Each named move below is a turn or a mirror, shown by a few rows before and after it. Which moves, in which order, take the first row of each later pair to the second? The first pair is answered.
move J:
[  3 -11   2  -9  18  14   2  18   9   0 -13  -8  10  -9  -8  26 -10  -5
  -8  -3  -6  10  -7 -20 -19   0  16   9   9 -13  -1   1  -9  -6 -23  12
  -2  11  -8  15  -4   4  15 -14] => [  7 -16   8 -15  12  17   0  23   1  -6  -5 -24  11   0 -19  15   1 -12
   8 -13  -5  18 -12 -10  -7  -4  14  -3  -4 -11   7   3   0  10 -22  -7
  -6  12  -7  16   3  -9   6  -1]
[  2 -10 -12  18  11   1   1  -5  -2   3   2   3  -1  -3   6  13 -14   7
   4  10   6   7  -1  20   2  -4 -13  18   1  -2 -17  11 -15   0   7   5
  -4 -10 -10   2 -11  -6  -8   9] => [  3 -11  -7  15   7   1   3  -1  -6   0   6  -5  -2   0   1   8  -8   6
  12   3   5  12  -1  24   8  -5 -14  14  -4  -1 -11  10 -11   7   5  -5
  -6  -9  -8   2  -8 -13 -13  13]
[  8  -8  -6  -1  -1   7 -13  11   6  16  -5   4   9  -4  -9   1  -8 -21
  -1 -11  14 -11 -15   3  11  -2  -2  -2  -7   8 -14  13  -1  20  -2   4
   4  16   1   6   2   9   2  -7] => [  7  -6  -6   0   0   7 -12  10   7  14  -7   7   8  -6  -7   4 -12 -20
  -5 -10  12 -15 -14  -1   8  -1  -2   1  -3   7 -16  14  -3  16  -1   8
   5  17   1   6   2  12   4  -9]
[ -7  19   2 -18  -1  -1   8   0   2  -1  14   1  -5   6 -14  -4   4   1
 -11   7  -1 -11  -1 -21 -10  10  11 -18   5   6  11 -13   9 -17 -20   6
  16   4  12  -6  -2   7  15 -15] => [ -4  15   7 -23  -5   4   9   4  -3  -1  18  -8  -5  10 -18 -12  10  -2
  -1   2  -1  -5  -3 -16  -4   8  10 -24  -3   7  17 -16  15  -9 -23  -6
  14   4  12  -4   1  -1  11  -8]
move S:
[  0  -7  25  18  11  -3 -10   7  22   2  14  -4 -16   1  15   8   2   4
  15  -8   8   5   8   2  -9   1  -9   8   6 -10   8  17   3  15 -13 -12
   4 -14 -11   3 -10   3 -15   8] => [ -4 -13  20   8   4   2  -3   8  14  14   0   6 -23  -6  20  18   1  11
   3  -8   4 -10   5  -4  -8   7  -9   5   1  -5   9  16  -2   8  -7  -1
 -12 -19 -11  -5 -13  -4 -19  12]
[ -5 -13  -1   0   6  -3  -5   7  -3   0  -2   4   1 -10   9   1   0   6
   7  -6   6  -2  -2   3   4   6   1 -13  -3  18  -9  -5  -1  -3  19  11
 -13  -4   1 -13   2  -8   5   4] => [ -1  -6   3  10  13  -7 -13  10   2 -11  10  -6   5  -2   7 -12  -1   0
  17  -6   9  14   3   6   3   1   5  -9   1  13 -12  -6   7   2  13   1
   1  -1   1  -7   2  -1   7   5]
[ -2 -19  -5  -8   1   1  -1   1   0  12   6   1 -13  -9  10  -2   0  12
   1   2  11   3  -4  -5  10   8 -11   2 -11  22 -12   2  -7   4   7   1
 -17   0  -4  -6   7 -10 -17  38] => [  1 -10   1  -1   8  -2  -9   5   5  -2  21 -12  -5   1   6 -17  -1   3
  14   1  16  21   4   2  10   1  -8   9  -9  14 -13   2   0  13   0 -14
  -1   4  -7   3   9  -2 -15  35]
move W:
[  9   5  -2  -9  -4   1   2   9  -8   0   9  -4   1   1  -4  -4   8  -7
   4  -1  10  -2   0  -4   9   0   6 -11   0   2   8  -8  -3   7  -8 -13
   6   6   3   0   9   3   0  -2] => [  7   2  -2 -11  -6   2   2   9  -8   1   3   0   2  -1  -4  -4   7  -7
   1  -2  10  -4  -1  -6   9  -1   6 -14   2   3  10  -9  -3   7  -6 -11
   0   5   4  -2   7   2   2   0]
[ 1  1 -4  1 10  2 -2  1  3  0 -2  5 -4  2  9  6 -3  1 -7  8  0  1  5 -3
  2  1 -3 12  5  1 -6  6 -2  0  2  7  1  3 -6  2 -1 -2  6  5] => [ 0  4 -4  1 11  1 -2  1  4 -4 -1  2 -3  3  8  4 -4  2 -5  7  0  2  6 -2
  2 -1 -2 12  5  1 -5  7 -3  0  1  6  4  2 -3  2 -2 -2  4  3]
[  6   6 -10   5  -7   3  -1 -11  22  -9  20  -8  -9   6   4 -12  -4   6
  15  -1  -6  20   2 -11   4  -5   2   2  20 -10  10   5  18  12 -15   2
  21  -3   1   6  -4  -2  -7  -2] => [  1  -5 -16  -8 -21   8   1  -5  21   7  -4   6 -10 -10   8  -2   2  10
   1  -4  -5   6  -4 -24   1   7   1  -7  26   2  17  -5  17   9 -10  18
   1  -5   5  -6  -7  -6  -1   3]
[ -2   5   3  15   6   4   6  -7   1 -13   7   3   1  13   4   5  -1 -12
  -3   5  16   2   5   3  -4  -5  -3  12  -3  -5  -5   8 -12   7   2  -4
   8  -5  -1  10   0   0  -2 -26] => [ -7  -4  -5   5  -5   7   8  -2   1   1 -15  15  -2   1   5  14   5  -7
 -16   2  15  -9  -1  -9  -5   5  -3   3   2   3   1   5 -15   3   4  11
 -10  -7   2  -1  -4  -4   3 -21]
move V:
[  8   8   0   3 -13   3  -5  11   4   1  -4   1   1 -22 -12   4  10   6
  -4  -4   0 -13  -9  -4  -8  -6  -9  -3   2   4  11 -12  -8   3   2  12
  -3 -10  -8 -20   1   3  10  -8] => [  5   2  -3   1 -11   1 -14  15   2   0   3  -9  -3 -16  -7  -7  12   6
   7   0  -1   7  -7   0   2  -6 -12  -3  -8  17   9 -13   0  10  10   1
  -8  -6  -3 -16   0  -2   2  14]
[ -6  -2  -7   3   6   1  -2  -2   1   2   1  -4 -14   0  12  -4  -4   9
  -3  13  -2  12  -1   4   0   9  -5  11 -11   6  -5   3  -7  -3   8   6
   3   2  -1  -3  -7  -1 -13   9] => [ -3   4  -4   2   3   2   4  -7   5   4  -6   6  -8  -9   7   4  -5   8
 -15  10  -4  -5  -1   2  -9  10   0   9  -3  -2  -6   0 -13  -8   2  15
   5  -1  -2  -7  -3   5  -5  -9]
[ -8   3   4   8   1   7  -1   3   1  -4  -2  -2 -11  -6   1  -6  -1  -3
  -6   7  -1   4  -5 -10   5  -3   4 -11   5  -3   7   1   8   0  -7   8
   3  -3   0  -4  -7   5   6   6] => [ -5   1   4  13   2   8   2  -2  -2  -7   2  -3 -12  -2   2  -3  -5   1
   4   6  -3   4  -6   1   8  -9   0  -5   2  -6   2   6   4   3   1   3
   4  -8  -4  -1  -7   3  -1  12]
Pairs:
(2 to 3 moves a pair)
[  3   3  17   5  14  -4   9   7   2 -12  -1 -13  11  10 -14  -5   5  -2
   7  -4  -7  19  -3   5   8  -8 -19 -11 -11   5  15   8  10   5 -12 -10
   1   6   5   9  -5  -9   1   5] => [ -3  -2  10  -2   8  -4  10   7   3   6 -25   7   9  -7  -3  10   2   3
 -19   0  -9   3  -7 -12  -2   4 -16 -14   0  11  15   3   4  -5 -10  16
 -15   6   8  -3 -12  -6  12   0]  W then J
[ -1  15 -14  11   8  -5  -9 -14   6  -2  18 -19  12  11  11 -13  -8  14
   9   0  11  14   1  23  12 -15  -1   9  -1 -12  -3   9   1  21   2  -8
   8  -7  18  21   3   7  -9  -9] => [ -7  21 -11  -4  -4  -4   4 -17   7  12  -6   0  18  -6   7   2  -5  18
 -19  -4   9 -22  -5   1  -2  -5   6  -1   9 -16   6   3  -7   7  -4  15
   1 -10  21   7   7  11   4 -34]  V then S
[-13   2   4   3 -12  -3 -40  -6 -15  -2  11 -18   0   1  -5  -6   3  -7
  26   9   7   4   1  20   1 -10   2  11 -17 -11   6  -2 -12  10   6   5
  17   0  -9   0   2  -6 -13 -14] => [-12  -6   3  -6 -21   2 -41  -1 -18   4   3 -17   0  -4  -6  -4   9  -5
  25   1  10  -1  -4  19   7  -6   1   4 -18  -3  13  -4 -10  13   5   6
   4   3  -4  -5   1 -14 -12  -5]  J then W then J
[ -3  -8   4  32   9   9   1  -5   9  -5  13  -2  -2   9   1  10 -13  -1
  20   0   5   7   4  20   5  -5 -14   9  -8 -11  -5  11 -14   2  14  -4
  -1  -5 -18   5 -11 -12  -5   7] => [ -8 -12  -3   7  -7  13  -2   6  11  15 -21  14   1 -12   5  16   1   1
  -6  -2   6  -7  -2  -9   0  16  -7  -9   5   5   9  -6  -8  -5   9  24
 -26   2  -7 -13 -11 -12  10   8]  W then V
[  0  17  13   7  10  -5   5 -13  -1 -13  16  -3  -8   1 -15 -13  -1  -3
   9  -5   9   2  -2  19   5  -4   7  -5 -13  -3  -7   7   2   4  -4  -7
  19   9 -12 -17   6  -1  -8 -14] => [ -3  16   6  11  20  -7  -1 -11   0 -11  19   1 -13   2  -2 -11  -6   0
   8   5   7  15   1  19   5  -3   5   2 -12   5 -14   7   3   1   1  -4
  17   9 -10 -12   0   1 -10  -3]  J then V then V
[  8  -1   5  17   3   7   3  -1  -1  -8   2  -5   2   2  -6  10  -7  -4
   1   3   4  -3  -6  22   2 -10   0  12   1  -8 -11   9  -8   6   5  -6
  -1 -14 -20   1  -1  -7  -3   0] => [  5  -7   0   9  -1   7   4   1   1   1 -11   4   1  -7  -2  17  -8   0
 -12   3   3 -12 -11  12  -2  -3  -2   9   7  -3 -10   5 -11   2   8   5
 -11 -13 -17  -5  -3  -8   0   1]  J then W
[  2   1  -1  -1   6  -2  11  -6   3   8  -4   4   7  -7   9  10 -28   2
  -4  16 -12 -13   9  -3 -18  -5  -3   1   0   3   8  -5 -15  -5   9  14
 -11 -19   9 -13  11   7  10 -19] => [  7   9   8  -9   2  -1   9  -3   1  -1   5 -12  16   0  -3  -9 -12  -9
   6   5  -8 -10  10  -7 -15  -6   5 -11  -3   0  21 -10   0   3  -3  -3
   0 -14  13 -10  23   7  15 -24]  W then J then V
[ -5  10  10  -7 -12  -7 -10   1   4 -23   2 -22   3  19   3 -21  -8 -18
  -3   1  11   3  25  10  10  -1  -5   9   0  14  -4  29  15   2  -5 -14
  19  -3 -13   0  -9  12   0  -2] => [ -9  -5   3 -26 -28   0 -11  10   2  -6 -25  -8   2   0   1 -13   0 -14
 -17  -6  10 -11  14  -4  12  12  -5  -4   3  27   5  22  14   2  -1   5
  -9  -5  -8 -16 -12   1   3  10]  W then J
[ -5  -5  -4   9 -11   4   9  -4 -11   6  -6  10  -1  -1 -13   9  -2   7
  -4  -7   6 -25  -9   8 -12  -4  -4 -10  10  -7  -5   2   0   6  12  18
  -6  -9 -15  -8   5  -2   2  -9] => [ -1   0  -2   4 -11   0  -3   9  -9  -1   3 -11   3   7 -19 -17  12  -6
   9 -11  12  -2  -2   2  -5  -2   1 -19  10   1   6  -6  22  19   1   3
   2   3  -6  -3  12   0   6   1]  J then V then S
[ -8   7   3 -22  -6 -12  15  -2   7   8 -13   7 -13   4   9   2   9   3
  -1  -8   6   3 -11   9  -2   8   7  -7  -3  10  -6 -18   4 -10   6  27
 -10 -16  19 -22  -3  -1   6  -7] => [ -1  13  12 -14  -1 -12  16  -5   4  -4   9 -15 -10  19   2 -12  11  -2
  22 -10   8  19  -8  24   5  -3   5  -4 -16   5  -7 -14  10   0   2   1
   7 -16  17 -10   2  -3  -1  -7]  J then W
[  0  -8  -3  -1  -8  10  -3   1  -9  12   0  10   0  -7   2   5   2  11
 -12  -1  -4  -7  -7 -12   9   0   4   0  10   2   9  -5   6  -4   9   4
  -1  -3   6  -1  -3   6   3   7] => [  2  -4  -3   4  -2   7  -8   4  -3   7   2   8   4  -3   2  -1   1   6
 -12   3  -2   3  -2 -13   6   0   7   2  20  -1   8  -7  12  -1   5   5
   9   3   7   4  -4  12   9   3]  S then J then W
[  6   2  14   2 -11  14 -18   8  12   3   5   3   5  -2 -14 -12  13   2
   8  -9   1  -2  -3  17   8   5   3  -9 -12   0   1   0   9  26   0 -15
  -3   6   4  13   5  -1 -12   0] => [  2  12   8  11  -1   9 -23   9  24   4  -1  17   9  -4  -5 -11   3   0
  -8   3   3   4   4   6  -6  12   9  -1   9  -4  -8  -7   7  13  -6   7
   5  13   6  15  -1  17   2  -7]  W then J then S
[  2  10  11  -1   3   4   6  -1  -7 -20  14  -6  -5  12 -13 -18   3  18
  10  -1  -7   7  -9  14 -12 -11 -13   0 -15   1   9  22   9  -6  -7 -27
  -3   4  -7  10   1   4  -8 -11] => [ -4  -3  -3  -9  -6   2   7   2  -3   0 -10  18 -12  -3   0   4  -3  30
 -11   5  -6  -7 -16   2 -17   2 -18   1  -7  15   5  20  -3 -18   4   2
 -29   2  -6  -3 -11   0  -3  -2]  W then V then J
[  2  -7  -5   5   2  -1 -14  14   9  -4  -3 -13   6   8   0 -17   0 -13
  11   1   9  26   8   1   6  -1   0  -3   9   4   0  -7   7  16  -6  -2
  -1   9   3   4  -5   6   3  16] => [ -1   2  -2   1  -3   0  -8  13  14  -1 -13  -5  14  -2  -4 -13   0 -14
  -5  -3   9   9   6 -14  -5   3   6  -7  19  -2   6 -13   6  12 -17  11
   0   9   5  -1  -4  14  16  -5]  V then V
[  6  -1   3  10   0  -1 -11   7   5   1  -2  -6  -9   7   1   5   3  -4
  13   0  -2  24   4   4   5   2  -7   5  11   9  -8   0  -4   6   4  10
  -9   8   8  -8  -1  -4  -3   7] => [  9   1   9   8  -4   3  -5   5   2   1  -1  -9  -6   6  -9   6   7  -6
  21  -8  -1  16   1  13   6  -4  -8   2   7   2  -6   5  -7  12   3   2
  -6   5   3  -8   2 -10  -4   1]  J then V then J
[  2  -8  -8   2   8  -4  -5  -1   0  21 -11   4  -7   0  10  10  -7  11
  -6  13   4   0  -4   6   1  -7   1  12  -5  13   7   9 -11  -5  18   8
 -10   9  -6   1   2  -9   1  13] => [  6  -8  -2  -7  -2   1  -6   3  -5  17  -5 -12   0   2  -3   0   5   4
   5   0   5  -1  -7  11  12  -9   2  -2 -11  12  16   6  -2   7  13  -8
 -12  11  -6   2   7 -17   0  15]  V then J
